In the rows, zero is written as 128.
T: rows in a few groups, each row roughly a mix of its group's directions:
T (130 x 12):
[[128 157 101  99 133 108  91  89 111 130 147 154]
 [123 131  97 141 151  87 113 161 151 144 108 161]
 [115 118 131 114 111 148 180 102  83 133 131 147]
 [148 115 123 142 130 153 100  91 143  88  92 112]
 [147 134 166 115 141 171 146 151 119 108  98 154]
 [141 142 118 156  99 173 127 160 137 158 107 106]
 [119 109 129 144 143 121 187 115 120 155 131 168]
 [135 128 133 108  98 150 169  91  90 116 123 149]
 [144 149 122 156 126 143 130 160 181 132 106  98]
 [152  98 136 155 106 133 159 131 121 103  92 164]
 [139 148 136 125 137 122 168 172 171 121  99 127]
 [129 173 162 124  95 127 159 115 163 131 147 126]
 [147  88 118 111 136 139 172 129 126  88 115 102]
 [ 87 134 146  98 141  83 120 156 135 116 158 128]
 [146 122 148 121 120 130 174 181 100 115 124 143]
 [162 142 160 135  91 167 144  99 124 116 146 139]
 [128 137 174 149  87 128 124 128 147 122 144 172]
 [116 109 159 150 109 106  96 162 120  97 149 152]
 [144 153 134 132 126 113 191 130  98 143 109 147]
 [158 108  93 134 114 148  92 159 121  98 122 102]
 [164 161 115 129 107 134 140 178 133 145 110 155]
 [139  83 125 125 150 131 174 131 135  88 123 107]
 [ 99 151 117  98 130  94 122 153  97 169 139 126]
 [126 112 129 101 141 154 154 124 108 175 119  86]
 [157 133 128 163 120 157  94 119 132 154 172 136]
 [113 121 161 117 135  98  99 146 155  83 141 109]
 [140 170  91 123 149 119 104 119 142 172 147 125]
 [103 139 106 101 119 168 120 109 121 124  84  97]
 [ 82 121 122 155 149  87  97 131 159 125 129 129]
 [106 117 129 156 151 118 152 115 182  95 137 116]
 [133 139 148 137 132 165 140 103 126 140 172  82]
 [134 153 144 153 139 122 130 127 181  91 152 107]
 [119 151  84 105 141 110 143 133 114  84 109 102]
 [117  89 134 146 140 133  83 125 162 155 154 112]
 [130 122 146 122 108 145 157 147  98  83 109 165]
 [100  80 127 100 139  93 155 127 144 113 106 126]
 [166  95 147  98 135 174 134 129 114 113 121 152]
 [105  88 119 131 179 121 100 107 103 142 134 118]
 [106 152 127  99 141  94 150 109 168 148  99 123]
 [106 130 109 168 159 133  85 127 161 122 109 140]
 [102 124 105 144 149 116 164 149 157 119  84 143]
 [134 163 119 120  88 101 169 115 108 115 120 155]
 [114 134 137 172 121 110 135 178 118 140  95 105]
 [128 124 115 139 124 132 118  90 136  71  93 152]
 [152 139 154 115  79 162 144 149 130 128 116  95]
 [148 159 105 178 116 130 142 137 148 136 138 168]
 [ 81 117 140 148 135 102 159 118 119 174 124 140]
 [135 159  80 163 140 162 142 128 128 138 136 155]
 [140 167 143  94 102 103 121  98 167 141 122 132]
 [147 169 124 115  90 157 141 134 116 168 148 117]
 [134 154 120 169 130 122 157 119  87 160 157 135]
 [103 146 108 141 138 112  83 164 165 119 110 123]
 [112 117 156 141 160 120 149 123 128 136 188 107]
 [150 144 131  78  84 124 135 130  94 148 124 116]
 [ 94 144 158 122 125 100 108  92 167 140 130 107]
 [106 111 130 127 112 133 119 128  60 116 159 141]
 [143 110 150 128 168 180 127  99 128 121 104 116]
 [ 86  94 142 107 165 110 139 137 112 111 112 101]
 [ 99 143  90 155 132  91 130 136 158 133 164 137]
 [121 107 158 172 141 142 127 158 145 132 157  94]
 [ 95 125 115  78 137 125 144 108  98 134 137  89]
 [156 104 181 130 113 130 136 130 111 123 173 113]
 [143 139  76 141 126 158  83 140 143 114 134 110]
 [105 163 171 108  84 123 127 106 145 120 126 114]
 [150 116 132  98 107 153 129  95  75 136 147 119]
 [ 75 130 122 152 160 111 130 140 159  96 130 130]
 [ 95 132 143  77 109  94 118 112 121 118 106 106]
 [ 98 153 150 131 141 177 152 133 139  92 110 123]
 [117 158 111 110 161 170 146 152  94 150 126 134]
 [115 109 159 134 191 146 161 129 133 125 126 118]
 [165 116 154 139 150 107 162 139 169 154 117 128]
 [ 91 125  89 146 123 143 133 109 101 109 160 161]
 [137 134 151 111 126 144  78  89 114 161 109 121]
 [156 109 163  96 123 121 162  97 127  93 126 115]
 [116 133 101 123 173 150 171 161 107 133 138 130]
 [ 63 159 120 124 119 101 132 132 147 116 144 116]
 [153  95 141 113 144 139 124 106  75 156 147 126]
 [102  87 145 110 144 140 103 148 162  94 110 125]
 [138 158 104 126  88 117 138 123  69 130 126 120]
 [136 147 129 116 112 156  79 140 130 152 134  81]
 [161 126 130 149 149 130 186 125 144 162 142 124]
 [177 105 132 101  81 119 124 110 125 119 109 113]
 [155 142 123 156  96 127 124 102 131 163 169 154]
 [107 127 116  91 115 115 108 136  67 148 135 122]
 [187 142  93 132 125 128 131 152 134 133 104 100]
 [ 90 114 117 125 142 128 151 163 124 104  77 128]
 [130 115 178 124 129 128 120 111 172 168 134 147]
 [120 141 111  87 107 104  80 130 108 121 112 156]
 [163  95 134  94 150 127 126  90 123 125  98 103]
 [180 140 129  94 104  96 129 146 126 151 121 151]
 [119 129 140 183 119 145 120 127 106 152 169 151]
 [174 100 147 155 128 117  92 139 130 143 106 155]
 [ 88 157 125 148 168 123 147 145 137 150 162 141]
 [122 115 154 118  80 116 130 117 142  94 140 172]
 [135 102  82 124 122 155 103 113  80 114 132 128]
 [ 82 121  84 161 153 108 139 121 126 135 150 121]
 [114 151  96 150 168 122 101 126 173 130 123 112]
 [ 88 185 130 146 139 154 126 124 144 140 146 142]
 [121 145  86 103 162 129 129  76 129 138 110 126]
 [ 98 147 137 105 147 116 107 137  87 177 137 130]
 [113 151 139 113  84  98 150 123  99 152  96 133]
 [133 127 146 179 133 154 158 128 133 140 173 114]
 [116 152  99 105 128 124 175 113  93 104 113 149]
 [147  99 116 151 135 156 112 174 135  86 120 124]
 [118 155 168 136 148 124 123 142 178 138  92 128]
 [170 130 149 113  90 156 111 137 112  92 129 147]
 [166 130  79 120 137 160 141 150 120 112  97 127]
 [142 135 130  82  83 135 121 118  83 136 121 145]
 [185 114 129 101 120 128 109 117 137 129  85 111]
 [110 104 125 121 134 113  69 106  92 148 124 125]
 [113 156  89 177 130 134 130 122 120 167 149 134]
 [120 168 118  86 112 122 131 131  99 174 141 121]
 [132 159 104 122 116 121  77 118 128 109 154  90]
 [ 96  97 100 161 131 125  96 129 136 166 144 111]
 [ 90 110 172 139 145 144 152 128 129 151 119 166]
 [122 102 103 124 196 139 149 138 116 140 128 117]
 [126 112  80 136 164 153 144 150 108  94 119 122]
 [161 147 128 129  99 144  96 156 101 147 104 159]
 [152  98 125 102 147 114 102 141 151 112 118  78]
 [129 158 119 164 115 146 144 125 183  99 133 140]
 [118 120 121 131 144 146 115 164 150 159 100  78]
 [142 157 136 130  90 140 143 111  99 134 174 156]
 [122 155 108 155 125 133 172 110 117 145 142 174]
 [179 153  98 141 164 149 124 135 133 139 136 101]
 [105 149 146 147 114 106  82 106 127 159 155 146]
 [141 110 136 141 131 119  74 155 108 164 156 126]
 [125 149 110 111 158 146 138 107 162 138 112  76]
 [127 170 145 135  98 121 116 116 119 165 168 152]
 [171  95 149 105 108 127  91 142 106 142 110 115]
 [ 84 111 155 145 126  99 160 118  95 148 140 141]]

which group is each row in? (one row of each group first):
[115 150  92 127 127 136  87 151  89 155 125 150]  A
[103 117 147 106 106 129  95 138 152  73 120 134]  C
[ 87 122 131 168 112 148 127 181 125 136 127 127]  Z

[154 154 116 129  92 110 160 174 150 124 124 144]  A
[124 119 117 138 158 118 171 126 109 177 155 146]  Z
[109 157 132  99  71 136 133 124  93 114 143 124]  A
[125 127 152 152 127 148 128 101 134 169 164 168]  C
[136  84 153 104 157  94 121 156 135 138 116 104]  Z
[150 105 110 156 147 110 102 111 143 100  93 159]  Z
[140 112 151 159 106 141 106 150 132  86  94 151]  A
[ 97 115 134  93 131 163 106 120  91  91 128 135]  C
[102 148 110 140 134 129 175 166 159 140 103 127]  Z
[171 125 134  97 143 126  96 113 156 147 134  90]  C
[137 166 125 131 130  90 173 137 160 116 103 132]  C
